M: 3 groups of rows, each row roughly a mix of its group's hidden directions
M (111 x 10)
[[-16.4,33.2,-22.6,-24.9,-27.1,-15.3,34.5,-31.5,22.5,-3.2],
[-8.8,-43.4,49.0,16.2,9.9,11.1,-0.2,32.8,-12.1,9.6],
[-4.0,11.0,-29.6,-38.4,-14.8,-6.2,4.1,17.2,-48.8,27.0],
[-20.6,12.7,-51.7,18.7,-0.3,-29.4,-4.7,23.1,-2.9,-33.7],
[-16.6,-0.9,51.4,24.9,-8.1,-6.8,10.5,39.0,22.0,20.1],
[11.5,6.9,4.4,-18.4,-22.4,-41.1,-4.2,8.2,-57.7,-5.5],
[2.4,-39.5,-46.9,-8.7,-10.6,-4.4,12.8,21.8,5.9,39.1],
[-27.3,28.1,17.8,33.6,7.4,43.3,32.4,-12.9,-3.0,-5.5],
[15.7,16.1,-56.4,-5.3,5.1,-26.2,-8.9,14.0,-5.4,-38.0],
[-10.8,4.7,-61.8,-11.2,12.1,-1.5,-2.3,-24.0,-18.3,-32.0],
[17.4,-40.1,30.9,33.2,10.2,11.1,-25.8,22.7,-28.0,4.5],
[11.1,3.6,32.5,-16.4,3.6,-47.7,22.0,21.5,-27.6,-26.8],
[3.3,31.6,-20.9,-5.0,-22.1,-42.8,6.9,-43.7,1.2,-20.5],
[-9.4,20.8,32.0,-29.9,-7.9,-14.8,35.8,43.7,-15.7,3.7],
[-17.4,-19.3,0.8,-23.1,-41.3,-39.7,-3.4,-34.0,-11.5,-19.8],
[-13.6,-17.0,22.8,22.4,14.7,24.6,10.0,-10.7,59.4,-10.2],
[16.9,5.5,23.0,0.8,-11.4,-54.0,-7.3,-4.5,-34.9,-31.4],
[-30.6,-38.2,-39.8,-7.7,-24.5,-6.7,24.2,-25.4,3.4,15.6],
[8.2,-5.2,-42.1,-21.3,4.6,50.2,-12.7,18.3,-10.3,26.6],
[-6.2,-4.4,-32.1,19.3,-11.7,50.2,-22.1,-19.2,18.4,29.2],
[-22.0,-41.4,-39.2,-5.4,-25.4,3.5,32.0,-5.3,5.8,25.9],
[6.1,-29.2,-54.6,-23.0,-0.1,-35.7,2.7,-2.9,2.9,-21.7],
[-20.1,-7.5,-59.7,-3.7,8.0,5.4,2.1,-34.9,-21.1,-19.2],
[-2.2,-4.8,-0.4,-17.5,-12.6,-51.9,-39.6,-35.4,-6.9,10.8],
[14.9,-29.2,-36.6,23.1,-4.5,14.3,1.5,17.8,10.6,50.7],
[23.5,26.0,35.5,-16.9,-1.7,-30.1,-33.8,21.9,-15.8,-24.9],
[-16.5,4.6,-58.9,-3.6,17.7,4.7,1.5,-32.8,-13.8,-28.1],
[40.6,21.7,5.8,26.8,29.9,16.0,-21.6,39.6,-2.0,10.2],
[-11.7,-2.5,-18.9,7.2,23.4,53.2,2.6,13.9,30.1,33.6],
[-29.7,-35.2,-22.3,-7.6,-37.6,-7.5,36.4,-26.2,-2.7,3.0],
[-40.0,-25.1,-28.0,-11.5,-26.6,-0.8,45.5,-9.4,-7.2,9.8],
[12.1,5.0,44.6,-1.2,1.7,-44.4,4.1,10.5,-6.5,-43.3],
[-16.0,-3.9,60.3,-5.7,20.2,26.4,15.2,-23.0,7.3,17.6],
[19.8,8.3,16.3,6.5,-17.5,-52.1,-4.5,-6.2,-43.8,-20.0],
[42.5,-8.6,-23.7,28.1,19.8,17.1,-2.9,45.1,0.1,14.6],
[-30.3,-32.4,-26.3,4.9,-25.1,7.9,35.7,-27.0,7.7,27.0],
[5.5,-16.8,-19.6,32.9,7.7,42.5,-28.2,-25.4,32.4,5.1],
[-49.1,-17.2,37.0,6.9,15.8,11.3,25.5,-9.8,26.2,15.4],
[18.0,-33.3,17.9,30.4,25.7,16.0,-35.2,25.5,-25.3,6.9],
[3.0,24.7,54.1,19.6,0.8,38.7,-3.5,-6.1,-6.7,25.4],
[-7.9,46.0,17.0,12.4,34.0,-2.8,-43.9,-20.7,-4.6,2.8],
[-18.4,-4.2,-15.7,-7.9,12.1,56.5,1.0,11.4,38.2,24.0],
[-22.0,-39.9,-52.1,-1.5,-10.9,-8.1,18.8,-28.3,2.3,5.7],
[-26.0,2.0,50.6,19.4,17.2,30.0,15.8,-21.9,10.5,22.6],
[-23.7,-37.4,39.9,2.3,-4.1,-29.1,16.3,19.6,28.6,16.7],
[-0.1,-12.6,-3.2,34.0,16.9,38.7,-22.4,-16.1,47.9,-2.2],
[-25.1,24.2,36.4,-13.9,-9.1,-2.3,-11.6,-37.2,0.6,-42.7],
[-22.1,-21.3,8.2,-14.1,27.3,41.0,19.6,31.6,26.8,20.8],
[-32.1,1.0,22.5,6.3,23.4,37.4,11.0,-48.8,-6.4,10.2],
[37.6,19.9,35.4,18.9,12.4,-1.7,-38.7,-15.0,4.0,-29.2],
[-4.0,-29.8,-24.4,-36.3,11.8,8.6,4.2,-54.5,-11.8,-2.7],
[33.0,36.7,33.3,14.3,26.2,11.2,-25.8,27.8,-2.3,-13.1],
[13.3,43.3,40.6,8.0,22.6,18.5,-12.3,19.9,-4.2,-31.4],
[20.6,-3.2,-19.2,18.5,-18.0,-28.1,-36.5,-39.3,-27.0,-17.7],
[27.7,20.7,26.7,10.2,2.0,1.2,-57.9,8.1,12.8,23.9],
[-5.7,-14.8,43.6,31.1,-7.0,-47.1,11.9,-18.3,-4.8,-16.8],
[-29.2,-6.9,50.7,15.2,16.5,25.9,15.8,-26.7,6.7,22.8],
[-45.9,1.7,-49.0,3.2,17.4,-2.6,6.0,-23.6,-0.5,-27.3],
[16.0,-16.8,59.7,-3.1,-6.5,20.8,6.2,-7.8,0.9,38.5],
[-36.8,15.2,18.2,-30.4,-13.8,-3.4,29.8,-1.0,-13.5,-45.4],
[-8.0,35.0,18.7,9.3,15.4,-14.1,-50.6,-37.0,-4.8,-8.0],
[16.0,30.0,33.2,8.6,13.7,3.2,-56.5,-16.6,12.9,-2.4],
[49.2,25.1,-36.9,-6.0,-8.8,0.3,-21.8,5.5,-28.7,-17.8],
[-13.0,0.8,51.7,26.0,-6.8,-13.9,7.5,39.6,23.0,15.9],
[-27.9,5.5,0.5,16.4,16.3,41.1,0.8,2.3,49.9,25.4],
[-23.6,-29.7,-40.0,-27.0,4.1,2.5,4.0,-45.4,-15.8,-7.4],
[-27.0,37.7,36.4,11.9,14.2,20.0,12.8,-32.5,-1.9,-27.0],
[47.4,-1.8,46.6,-12.3,-17.0,4.0,-5.2,25.4,-0.4,24.9],
[29.9,-8.1,11.5,8.9,-16.8,-40.8,-2.3,53.6,13.4,0.9],
[8.5,33.8,-33.1,5.0,-16.6,-26.2,-32.7,-40.0,-5.2,-13.3],
[0.8,48.2,36.3,14.8,30.2,30.2,-14.9,8.8,3.6,-13.0],
[-10.4,-9.6,-65.2,-2.6,-11.3,-29.4,-3.4,15.1,5.5,-21.3],
[21.8,34.7,31.6,-11.5,17.9,-14.3,-41.1,19.4,-7.3,-26.8],
[17.7,10.0,-22.5,26.7,-9.0,-29.8,-37.8,-39.3,-21.4,-11.6],
[2.3,-9.5,-14.9,46.1,19.4,35.9,14.6,-35.2,16.9,18.0],
[1.7,29.6,56.1,24.0,5.7,32.5,-1.1,1.8,6.4,20.9],
[-5.8,20.6,43.2,-9.4,-2.4,-47.4,26.1,17.3,-6.5,-21.9],
[-26.1,-30.9,-29.0,-12.7,-28.4,-3.7,44.9,9.1,-6.0,24.0],
[13.1,38.6,41.4,2.1,23.3,12.3,-5.4,11.5,-5.2,-43.7],
[-21.7,-19.9,58.7,2.8,11.6,-11.1,24.0,26.3,15.7,-8.7],
[-2.4,-17.4,55.5,-7.6,4.4,-31.4,14.3,19.6,-1.5,-33.6],
[31.6,-2.6,24.9,19.1,-13.6,-20.6,5.8,53.5,21.2,15.0],
[-19.0,-27.7,-60.5,-11.4,6.2,-19.3,7.8,-20.9,6.1,-17.5],
[-36.3,-24.4,-43.2,-15.1,7.9,-0.4,4.9,-43.6,-7.9,-11.1],
[2.0,44.9,-32.7,-10.3,-21.0,-26.3,0.1,-38.9,10.3,-15.1],
[-35.0,-11.2,-5.1,-1.2,25.1,21.9,11.0,-58.0,-13.9,-2.9],
[-20.5,-39.8,-43.7,-6.8,-19.3,-15.9,14.6,-21.7,2.4,29.8],
[-1.6,30.0,48.7,41.3,1.1,25.1,-1.6,11.5,2.7,20.5],
[23.8,-1.3,56.9,7.7,-15.3,-2.3,1.6,35.9,9.7,26.1],
[-23.6,-27.5,53.1,-3.3,10.3,4.9,23.6,35.1,9.8,3.1],
[-6.5,-3.2,-29.4,20.2,-8.7,51.7,-20.5,-17.9,25.0,27.0],
[29.0,34.9,33.2,6.7,31.0,-3.2,-33.9,5.2,-3.0,-28.5],
[46.5,21.4,-41.5,-1.7,-15.7,-2.6,-23.0,10.5,-27.6,-12.9],
[-20.5,16.9,17.3,-21.9,-0.5,-40.5,-24.3,-42.0,-12.6,-22.9],
[25.8,-1.2,53.1,9.3,-12.1,-17.6,0.1,42.5,9.8,15.6],
[-11.2,-42.1,-43.8,-16.6,-23.2,-7.4,13.1,10.5,7.7,33.8],
[23.9,26.4,-61.7,-9.5,19.9,4.8,-13.9,-8.3,-14.8,9.9],
[-19.0,-38.7,50.8,-4.8,11.1,1.7,8.4,37.8,-8.4,2.8],
[22.0,-0.5,-45.5,-25.9,9.7,12.4,-8.8,-42.9,-23.6,-14.8],
[6.2,14.4,51.8,5.8,8.5,44.4,4.9,-19.1,-15.0,23.4],
[-11.0,37.5,23.3,-0.5,17.8,20.3,14.1,17.6,-12.3,-52.1],
[6.5,-41.3,30.2,14.6,18.0,19.3,-17.0,38.8,-26.1,11.4],
[-9.8,34.3,35.5,-8.0,11.0,3.8,6.1,-6.1,-11.8,-56.8],
[24.0,-14.1,-41.7,23.8,-10.1,13.7,-32.9,-40.1,-10.3,2.7],
[9.0,45.0,43.4,23.6,18.2,2.4,-16.1,-14.7,-12.8,-25.3],
[-11.8,-19.8,19.6,-17.5,10.3,35.3,7.7,-54.1,-12.4,21.4],
[19.1,21.9,61.5,19.5,0.2,23.8,-3.6,8.0,-6.5,21.8],
[-17.4,-10.2,54.9,12.3,0.0,28.9,13.3,-10.9,11.0,36.7],
[41.0,17.8,3.4,28.1,31.1,16.9,-5.8,44.8,-6.1,5.8],
[-4.8,6.8,33.3,20.7,-17.1,-53.9,8.3,-26.1,-1.3,-24.8],
[14.0,-18.5,-27.5,37.4,2.7,23.1,-35.5,-38.5,13.8,0.5]]

one row of each group, then the others: which group is each in?
[30.0,-10.5,-19.7,30.6,27.1,29.5,4.9,22.9,15.8,37.8] : <68>
[-23.8,0.5,-51.1,-17.1,18.0,8.3,5.2,-34.6,-17.4,-27.8] : <113>
[17.9,25.6,-60.1,6.7,6.6,22.2,-14.8,-18.4,-1.6,21.1] : <110>

[30.6,-30.3,-36.1,-14.1,-35.6,-30.0,-12.5,19.2,-7.5,8.2] : <113>
[-22.9,-41.1,-31.2,-15.6,-18.2,25.0,18.7,-8.5,30.9,20.3] : <68>
[13.3,37.3,37.0,6.3,23.1,14.6,-4.1,10.7,-6.1,-47.7] : <68>
[0.9,46.2,-34.4,-23.6,-18.5,-18.3,10.5,-30.8,17.6,-15.8] : <110>
[1.4,-5.0,-39.4,-31.6,14.2,49.3,-5.7,22.3,2.0,20.7] : <110>
[18.4,-37.0,-16.8,-45.0,-12.3,-30.3,-26.6,6.9,16.1,-8.7] : <68>
[1.5,40.3,21.2,45.6,-6.1,3.4,-7.5,40.0,17.2,3.6] : <113>
[53.8,27.1,-19.4,-14.5,-1.4,15.0,-22.3,-11.9,-31.0,-11.4] : <113>
[5.4,-51.2,-29.7,-13.4,-40.7,-20.1,19.9,0.5,-2.3,-0.8] : <68>
[-18.0,-6.7,28.7,-17.8,20.2,29.7,23.7,46.2,23.5,10.9] : <110>
[36.8,12.3,1.9,22.7,33.8,18.8,-25.7,27.8,12.2,32.6] : <68>
